(64): [ 87 114 149  55 214]
(23): [139 149 103 109 149]
(58): [131 133  55 149 137]
(190): [139 124 128 114 142]
(170): [ 87 114 149 181  72]
(85): [117 110 148 146 106]
(90): [157 100 152 105 162]
rev: [152 100 157]  (90)
[ 87 114 149  55 214]  (64)

(64): [112  98 124 103 119  86]
(170): [112  98 103 120 124  86]
(85): [ 58 115 110  53  52 106]
step -1: [115]  [114]
perm: [124 119  86 112  98 103]  (64)
diff (64): [112  98 124 103 118  86]  5, [119]
diff (64): [112  99 124 103 119  86]  2, [98]
rev: [124 120]  (170)

(158): [134 114  71 152 126 123 109  81]
(170): [105 133 142 135 156 159 133 129]
(20): [152  89 134 117  44 136 117 100]
(23): [127  99 173 119  27 170 153 123]
(64): [140 126 125 126  52 130 148 124]
(144): [110 114  71 134  81 126 152 123]
perm: [ 71  81 110 114 123 126 134 152]  (144)
rev: [123 126]  (158)
step -1: [ 52 130]  [ 51 129]
diff (144): [110 114  71 133  81 126 152 123]  4, [134]
step +1: [130 148]  [131 149]
diff (23): [127  99 173 120  27 170 153 123]  4, [119]

(24): [120  89 164 137]
(20): [174 137 192 191]
(106): [120 132  59  72]
(23): [121 188 101 137]
(85): [140 123 147 143]
(190): [177 143  91 118]
(64): [103 179 103 126]
(158): [101 213  97 134]
[103 179 103 126]  (64)
rev: [ 97 213]  (158)
perm: [137 188 101 121]  (23)
step -1: [192]  [191]

(190): [133 115 136 195 193]
(20): [145  65 126 127 176]
(24): [160  86  72  40 101]
(58): [145 130 152 141 126]
(106): [146 108 122 172 116]
(158): [193 133 115 137 195]
(85): [137 115 109 168  91]
step +1: [193 133 115]  [194 134 116]
perm: [176 145  65 126 127]  (20)
perm: [136 195 193 133 115]  (190)
diff (158): [193 133 115 138 195]  4, [137]
diff (20): [145  66 126 127 176]  2, [65]
perm: [193 115 136 195 133]  (190)

(20): [157 147 115 117 204  94 137 111]
(106): [128 124 137  95  41 166 119 151]
(23): [157 147 115 117 204  94 137 109]
(90): [132 124 139 130 132 129 126 124]
(64): [151 123 142 119 173 109 128 115]
(158): [110 116 135 126  84 133 129 141]
(144): [116 128 124 135  95 148 124 137]
(24): [132 124 137 130 132 129 126 124]
rev: [ 95 135 124 128]  (144)
perm: [128 115 151 123 142 119 173 109]  (64)
[132 124 137 130 132 129 126 124]  (24)
[157 147 115 117 204  94 137 111]  (20)
diff (20): [157 147 115 117 204  94 137 112]  8, [111]

(106): [168 178 144 180]
(170): [168 178 141 175]
(190): [129 178 152 164]
(144): [ 72  79 173 209]
(158): [152 178 130 164]
perm: [178 168 175 141]  (170)
rev: [164 152]  (190)
[168 178 141 175]  (170)
perm: [129 164 152 178]  (190)
perm: [164 178 130 152]  (158)
[129 178 152 164]  (190)
diff (190): [129 178 151 164]  3, [152]

(64): [122 150 142 109]
(144): [122 144 110 124]
(20): [113 154 147 129]
(190): [138 122 125 108]
(24): [122 150 136 154]
(90): [113 147 153 129]
(58): [108 122 138 124]
(85): [128 125 127 106]
(158): [ 75 127 189 172]
(170): [164 126  91 155]
(23): [115 144 113 130]
perm: [125 108 122 138]  (190)
perm: [129 113 147 153]  (90)
diff (85): [128 125 126 106]  3, [127]
step +1: [110]  [111]
diff (58): [108 122 137 124]  3, [138]
perm: [124 138 122 108]  (58)
step -1: [128 125 127]  [127 124 126]

(85): [159 137 138 142 140  86  89 150]
(64): [ 78  79 121 152  76 179 162 142]
(158): [131 144 129 129 134 116 106 137]
(90): [ 95  99 125 137  94 158 162 124]
(24): [222 102 216 212  94  55  46 157]
(58): [131 134 128 137 129 144 106 116]
step +1: [137 138]  [138 139]
diff (64): [ 78  79 121 153  76 179 162 142]  4, [152]
step -1: [116]  [115]
perm: [129 134 116 106 137 131 144 129]  (158)
step +1: [144 129 129 134]  [145 130 130 135]
diff (85): [159 137 137 142 140  86  89 150]  3, [138]

(20): [ 81 104  98 127  98 128  87  97  92  78  88  93 124  86 109  96  99  87]
(85): [172 145 149 127 149 128 157 148 150 173 156 151 144 156 142 152 148 156]
(106): [150 152 163 127 163 126 158 157 161 152 161 166  51 156 165 146 160 151]
(23): [188 146 150 128 151 128 163 150 153 189 161 153 174 162 141 159 150 163]
(144): [ 85 106 100 129 102 128  91 100  97  83  91  94 149  91 114 100 100  93]
(190): [172 145 149 128 149 128 157 148 150 173 156 151 144 156 142 152 148 156]
(64): [ 40 106 100 128  97 127  81  99 100  39  85  99  36  85 105  84 102  81]
(158): [177 139 143 128 143 127 153 141 144 176 152 145 179 152 138 151 141 155]
(58): [112 109 100 129 103 129 105 106 104 113 101  98 212 106 106 115 102 109]
(170): [147 149 160 127 160 125 153 153 158 147 157 162  56 152 164 143 157 148]
step -1: [ 94 149]  [ 93 148]
diff (158): [177 139 143 128 143 127 153 141 144 176 152 145 179 152 139 151 141 155]  15, [138]

(24): [ 78 145 135 106 138 115 132 131 108]
(170): [112 146 126  93 136  94 138 142 107]
(58): [ 88 133 147  93 213 112 136  97  80]
(23): [ 69 137  69  99 169  99 142 107 138]
(90): [138 101 140  94 180 110 132  73 117]
(64): [138 146 112 103 156 125 147  70 151]
(144): [ 94 134 118  97 182  67 109  92 101]
(85): [ 94 134 118  97 147 113 139 121 108]
(190): [117  95 123  85 137 133 146 110 119]
rev: [107 142 138]  (170)
step -1: [138]  [137]

(190): [120 222  82 142 137 122 183 105 217 106  44  88 162 136 214 190  67 154
 181 137 218  47 119  98 216 211  89  69 176 162 134 172  36 159 150  32
 212 203  53 209  50 212 187  41  59  62  83  96  77  60  36  75 210]
(24): [ 60  62 162  50  96 218 137 190 119 136 137 154 210  82 105 222 209 122
  67  47  83  53 187 212 161 106  32  75 181 159 142  41 203  98 150 216
  88  70 172  36 211 120  77 183 212 214  36  44  59 217  81  44 110]
(158): [ 83 150  36  53 162 120  98 105  82  70 212 209 218 159  62 210  77 142
 176 136 212 134  96 122 181 106  59 190  41 137  89 222 214 162 137 216
  88  60 183 172 203 187  36  44 217 119  47 154 211  67  50  32  75]
rev: [222 105]  (24)
perm: [ 32  36  36  41  44  44  47  50  53  59  60  62  67  70  75  77  81  82
  83  88  96  98 105 106 110 119 120 122 136 137 137 142 150 154 159 161
 162 172 181 183 187 190 203 209 210 211 212 212 214 216 217 218 222]  (24)
diff (158): [ 83 150  36  53 162 120  98 105  83  70 212 209 218 159  62 210  77 142
 176 136 212 134  96 122 181 106  59 190  41 137  89 222 214 162 137 216
  88  60 183 172 203 187  36  44 217 119  47 154 211  67  50  32  75]  9, [82]
perm: [162 181  67  75 172  44 214 216 176 136 209 183 137 119  89  62 218 212
  88 159  83  96  82  53 106  41 187 150  98 105 211 134 203 217 222 212
 137  36  36 162  59 142 122 120 154  47  50  32  60  77 210  69 190]  (190)
diff (158): [ 83 150  36  53 162 120  98 105  82  70 212 209 218 159  61 210  77 142
 176 136 212 134  96 122 181 106  59 190  41 137  89 222 214 162 137 216
  88  60 183 172 203 187  36  44 217 119  47 154 211  67  50  32  75]  15, [62]
perm: [212 209 106 190 203 162  32 214  77  75 136  41 172 119  53 187  70  59
  67 122 150  98 159  83  47 120 137 218 137 216 162 181 217  96 105  36
  62  60  88 222  36 183  44 211 134 154 142 210 176  50  89 212  82]  (158)

(106): [140 149 118  58 136 134 142 137 113  41 136 141 137 136 128 136 141 152
 138 132 146]
(144): [109 141 191  72 109 112 113 110 123  60 110 134 111 112 129 115 110 146
 109 114 173]
(190): [140 149 118  58 136 134 142 137 141 137 136  41 113 136 128 136 141 152
 138 132 146]
rev: [109  72 191]  (144)
rev: [137 141 136  41 113 137 142]  (106)
diff (106): [139 149 118  58 136 134 142 137 113  41 136 141 137 136 128 136 141 152
 138 132 146]  1, [140]
diff (106): [140 149 118  59 136 134 142 137 113  41 136 141 137 136 128 136 141 152
 138 132 146]  4, [58]
diff (144): [109 141 191  72 109 112 113 110 123  60 110 134 111 112 129 115 110 146
 109 114 172]  21, [173]
step -1: [123]  [122]
rev: [128 136 137 141 136  41 113 137]  (106)

(106): [162  91 134 125]
(58): [162  94 134 204]
(170): [ 70 195 153 173]
(158): [148  99 137  58]
(190): [205  49 123 126]
(85): [164  91 134 123]
(24): [162  94 134 123]
(90): [ 68 195 156 172]
(144): [146  98 132  56]
(20): [204  49 124 127]
diff (190): [206  49 123 126]  1, [205]
rev: [134  91 164]  (85)
diff (24): [162  94 133 123]  3, [134]
step +1: [148  99]  [149 100]
diff (20): [204  49 123 127]  3, [124]

(90): [145 110 118  41  94]
(106): [100 132 101 108  90]
(144): [101 107 104 143  95]
perm: [104 143  95 101 107]  (144)
diff (106): [101 132 101 108  90]  1, [100]
rev: [108 101]  (106)

(85): [132  90  89 109 192 110 116 173 116  84 144]
(190): [ 42  65 148 148 121 124 137 117 194 179 113]
(106): [132 173 109 116  89  84 117 144 110 192  90]
(170): [106 116  87 146 228 156 141 184 114 120 154]
step -1: [106]  [105]
rev: [121 148 148  65]  (190)
step +1: [137]  [138]
perm: [110 173  90  84 109 192 144 132 117  89 116]  (106)
perm: [144  84 116 173 116 110 192 109  89  90 132]  (85)
diff (106): [132 173 109 116  89  85 117 144 110 192  90]  6, [84]
diff (106): [132 173 109 116  88  84 117 144 110 192  90]  5, [89]

(64): [144 126 148 117 139 103]
(144): [137 147 142 127 132 113]
(170): [ 86 143  86 223 144 172]
(90): [223  86 143  85 144 172]
(20): [152 223 149  77  91  80]
(85): [ 92  82 127 124 115 170]
(190): [146 131 148 110 131 101]
(58): [150 119 149 117 151 105]
(158): [ 78 151  88 218 131 169]
(24): [140 141 144 102 123 103]
(106): [141 186 144  85 107  92]
diff (144): [136 147 142 127 132 113]  1, [137]
step -1: [151  88]  [150  87]
perm: [172 144 223  86 143  86]  (170)
diff (24): [140 142 144 102 123 103]  2, [141]
step -1: [85]  [84]

